In the data rows, 128 means zero.
Here are some points:
(146, 143, 145, 145, 145, 147, 148, 148, 144, 138, 134, 131, 124, 117, 113, 106, 101, 102, 106,
 109, 114, 117, 120, 121, 118, 115)
(140, 140, 138, 133, 129, 126, 125, 131, 138, 144, 153, 155, 150, 147, 139, 135, 140, 147, 159,
 173, 178, 174, 162, 147, 129, 117)
(122, 139, 150, 153, 147, 139, 135, 129, 124, 127, 127, 123, 115, 99, 80, 59, 43, 39, 44,
 58, 78, 106, 128, 146, 156, 154)
(163, 170, 168, 160, 145, 130, 122, 121, 127, 135, 140, 145, 151, 154, 155, 160, 169, 177, 183,
 184, 176, 165, 154, 143, 136, 142)
(155, 155, 154, 148, 144, 144, 139, 140, 144, 148, 150, 147, 139, 128, 118, 111, 108, 119, 135,
 146, 151, 149, 143, 128, 115, 109)
(152, 160, 155, 146, 136, 128, 128, 129, 136, 146, 150, 150, 152, 155, 163, 172, 180, 189, 194,
 192, 184, 173, 162, 151, 152, 161)
(133, 136, 142, 148, 153, 156, 154, 153, 148, 137, 134, 135, 126, 119, 112, 99, 88, 78, 69,
 68, 77, 89, 104, 119, 137, 146)
(139, 148, 140, 126, 111, 106, 113, 129, 148, 160, 162, 154, 142, 134, 139, 153, 170, 186, 204,
 212, 207, 196, 183, 178, 179, 177)
(138, 138, 137, 139, 142, 139, 131, 122, 113, 106, 105, 109, 117, 122, 123, 119, 112, 105, 98,
 95, 98, 106, 113, 120, 127, 125)
(80, 61, 53, 60, 88, 128, 162, 184, 187, 165, 132, 101, 80, 74, 87, 113, 143, 162, 155,
 128, 88, 47, 17, 7, 20, 49)
(143, 136, 135, 139, 142, 140, 131, 122, 115, 109, 106, 108, 116, 124, 132, 134, 127, 116, 104,
 93, 96, 105, 110, 118, 127, 130)
(148, 157, 158, 150, 138, 130, 128, 132, 137, 140, 149, 155, 156, 159, 163, 173, 182, 188, 190,
 188, 177, 166, 158, 153, 157, 165)
(131, 120, 117, 122, 126, 129, 128, 127, 134, 139, 139, 141, 136, 127, 117, 106, 100, 103, 115,
 131, 145, 152, 146, 134, 118, 101)
(79, 61, 56, 63, 83, 112, 143, 163, 168, 164, 150, 129, 115, 116, 129, 148, 162, 175, 178,
 165, 145, 119, 99, 89, 84, 91)
(139, 141, 145, 149, 154, 153, 141, 125, 114, 111, 114, 119, 124, 127, 124, 115, 104, 92, 87,
 92, 99, 107, 115, 120, 119, 119)
(155, 164, 167, 164, 153, 140, 130, 125, 121, 122, 131, 137, 144, 145, 138, 137, 135, 135, 139,
 143, 142, 140, 137, 130, 124, 123)
(145, 145, 146, 150, 153, 147, 139, 134, 125, 121, 122, 124, 128, 127, 121, 109, 100, 95, 96,
 104, 113, 117, 118, 120, 119, 116)
(140, 135, 134, 136, 138, 136, 131, 125, 122, 123, 123, 126, 127, 126, 123, 116, 110, 109, 110,
 114, 120, 122, 125, 126, 120, 114)
(131, 134, 132, 130, 128, 128, 134, 144, 153, 160, 164, 163, 161, 162, 168, 176, 184, 191, 193,
 187, 176, 166, 165, 168, 175, 184)
(148, 149, 144, 139, 132, 128, 131, 139, 149, 158, 163, 164, 159, 155, 160, 172, 186, 199, 204,
 202, 189, 175, 165, 160, 163, 170)
(151, 156, 157, 156, 150, 144, 137, 126, 121, 120, 124, 132, 136, 133, 130, 125, 118, 117, 121,
 126, 129, 136, 132, 127, 125, 121)
(156, 166, 163, 152, 139, 129, 124, 123, 130, 137, 145, 152, 152, 156, 160, 169, 180, 189, 196,
 193, 182, 169, 158, 153, 147, 150)
(129, 125, 126, 133, 137, 136, 132, 119, 98, 88, 89, 91, 107, 128, 139, 139, 130, 112, 93,
 81, 78, 84, 102, 120, 132, 140)
(147, 143, 141, 142, 144, 139, 132, 129, 124, 121, 120, 119, 119, 118, 114, 109, 103, 99, 99,
 104, 116, 122, 121, 123, 119, 117)
(142, 155, 147, 124, 105, 94, 98, 116, 136, 151, 154, 149, 138, 126, 125, 140, 162, 188, 209,
 218, 217, 207, 195, 188, 183, 176)
(150, 145, 146, 147, 147, 148, 148, 148, 144, 140, 135, 129, 124, 117, 112, 106, 102, 103, 105,
 110, 113, 115, 116, 113, 112, 116)
(139, 133, 131, 132, 135, 135, 130, 120, 106, 98, 96, 103, 116, 129, 136, 137, 133, 117, 99,
 87, 82, 87, 101, 117, 128, 135)
Here are 12 more points, each followed by its number:
(63, 69, 67, 54, 46, 50, 60, 79, 102, 105, 97, 81, 63, 49, 43, 48, 52, 48, 32,
 10, 0, 0, 0, 0, 3, 37) 0
(161, 174, 176, 165, 150, 134, 122, 118, 120, 129, 140, 150, 153, 158, 164, 167, 173, 182, 186,
 183, 175, 165, 150, 141, 142, 147) 1
(0, 0, 6, 24, 39, 50, 57, 59, 68, 85, 110, 131, 141, 142, 131, 112, 97, 96, 109,
 138, 178, 205, 208, 186, 144, 90) 2
(134, 138, 138, 134, 128, 128, 134, 143, 150, 155, 160, 159, 157, 162, 166, 171, 183, 193, 193,
 189, 181, 168, 160, 161, 170, 179) 3
(133, 129, 130, 132, 139, 137, 128, 121, 107, 95, 90, 98, 108, 122, 139, 147, 140, 121, 102,
 84, 77, 83, 96, 114, 131, 138) 4
(148, 152, 152, 150, 143, 133, 128, 125, 123, 128, 135, 139, 140, 138, 134, 131, 130, 134, 144,
 152, 155, 153, 144, 134, 125, 118) 5
(142, 137, 132, 135, 142, 146, 145, 145, 141, 130, 123, 116, 112, 116, 120, 120, 114, 107, 100,
 93, 92, 97, 103, 111, 119, 126) 6
(160, 158, 156, 152, 144, 138, 135, 137, 143, 149, 151, 150, 142, 131, 125, 120, 118, 127, 142,
 155, 158, 157, 147, 131, 119, 116) 7
(145, 152, 147, 135, 128, 127, 127, 134, 143, 153, 157, 159, 158, 157, 161, 168, 182, 195, 196,
 191, 180, 169, 159, 154, 160, 168) 8
(46, 45, 52, 63, 69, 70, 68, 70, 77, 90, 110, 128, 136, 133, 122, 105, 91, 93, 110,
 135, 162, 184, 186, 171, 139, 97) 9
(44, 51, 61, 73, 80, 79, 74, 67, 62, 71, 87, 102, 118, 124, 118, 105, 91, 84, 86,
 103, 128, 153, 167, 166, 146, 111) 10
(144, 141, 143, 142, 142, 147, 148, 148, 147, 140, 130, 124, 121, 117, 114, 108, 105, 103, 104,
 109, 112, 112, 114, 120, 122, 121) 11
Which of these numbered points is nearest to each point below, ignoring the 2 directions in which the first points spread most? Its number follows each.
(144, 154, 146, 128, 109, 97, 102, 117, 134, 146, 146, 138, 120, 102, 98, 106, 123, 147, 171,
 188, 196, 195, 192, 186, 178, 169) > 11
(90, 97, 98, 102, 105, 100, 91, 87, 83, 83, 92, 108, 120, 127, 126, 116, 104, 94, 89,
 95, 106, 120, 135, 141, 134, 115) > 10
(131, 146, 143, 131, 119, 114, 116, 123, 132, 141, 138, 130, 118, 104, 95, 88, 93, 106, 119,
 133, 147, 158, 168, 171, 170, 163) > 11
(136, 136, 140, 149, 154, 149, 137, 126, 114, 107, 111, 117, 124, 127, 125, 116, 105, 93, 85,
 86, 93, 104, 112, 118, 125, 124) > 8
(142, 141, 140, 140, 144, 141, 134, 125, 116, 114, 112, 115, 121, 125, 127, 126, 120, 110, 106,
 100, 101, 109, 115, 119, 124, 124) > 8
(156, 167, 169, 163, 152, 138, 125, 119, 120, 125, 130, 137, 143, 146, 145, 147, 150, 154, 156,
 158, 157, 151, 143, 136, 131, 131) > 1
(123, 120, 123, 130, 138, 136, 128, 113, 93, 83, 82, 88, 103, 124, 136, 141, 133, 113, 91,
 75, 71, 79, 96, 116, 135, 146) > 4
(128, 136, 141, 141, 144, 143, 140, 133, 125, 117, 110, 107, 108, 109, 110, 105, 95, 88, 79,
 76, 81, 89, 100, 114, 128, 132) > 6
(89, 90, 85, 79, 77, 83, 97, 112, 128, 142, 149, 147, 140, 136, 136, 143, 159, 178, 194,
 206, 209, 209, 198, 172, 149, 126) > 10
(32, 29, 34, 43, 51, 60, 67, 71, 83, 103, 121, 135, 146, 150, 146, 137, 130, 135, 151,
 171, 190, 202, 203, 181, 142, 99) > 9
(108, 118, 131, 141, 141, 130, 113, 89, 68, 61, 62, 72, 95, 114, 122, 116, 100, 78, 57,
 45, 50, 68, 99, 128, 144, 148) > 4
(140, 133, 133, 140, 143, 147, 148, 146, 142, 132, 123, 120, 116, 114, 117, 115, 112, 110, 102,
 97, 96, 99, 110, 119, 122, 124) > 6
(120, 120, 122, 129, 136, 135, 125, 109, 90, 76, 75, 87, 106, 124, 140, 149, 139, 117, 90,
 67, 60, 70, 93, 120, 141, 149) > 4
(38, 17, 4, 4, 17, 45, 85, 120, 141, 140, 121, 98, 74, 62, 69, 85, 99, 99, 80,
 42, 0, 0, 0, 0, 0, 7) > 0
(127, 129, 137, 137, 136, 132, 122, 108, 91, 83, 85, 92, 104, 118, 130, 132, 122, 102, 83,
 72, 68, 78, 97, 122, 139, 144) > 4
(137, 137, 131, 125, 122, 123, 132, 145, 162, 170, 169, 165, 161, 157, 162, 176, 190, 200, 205,
 200, 189, 178, 168, 166, 174, 185) > 3
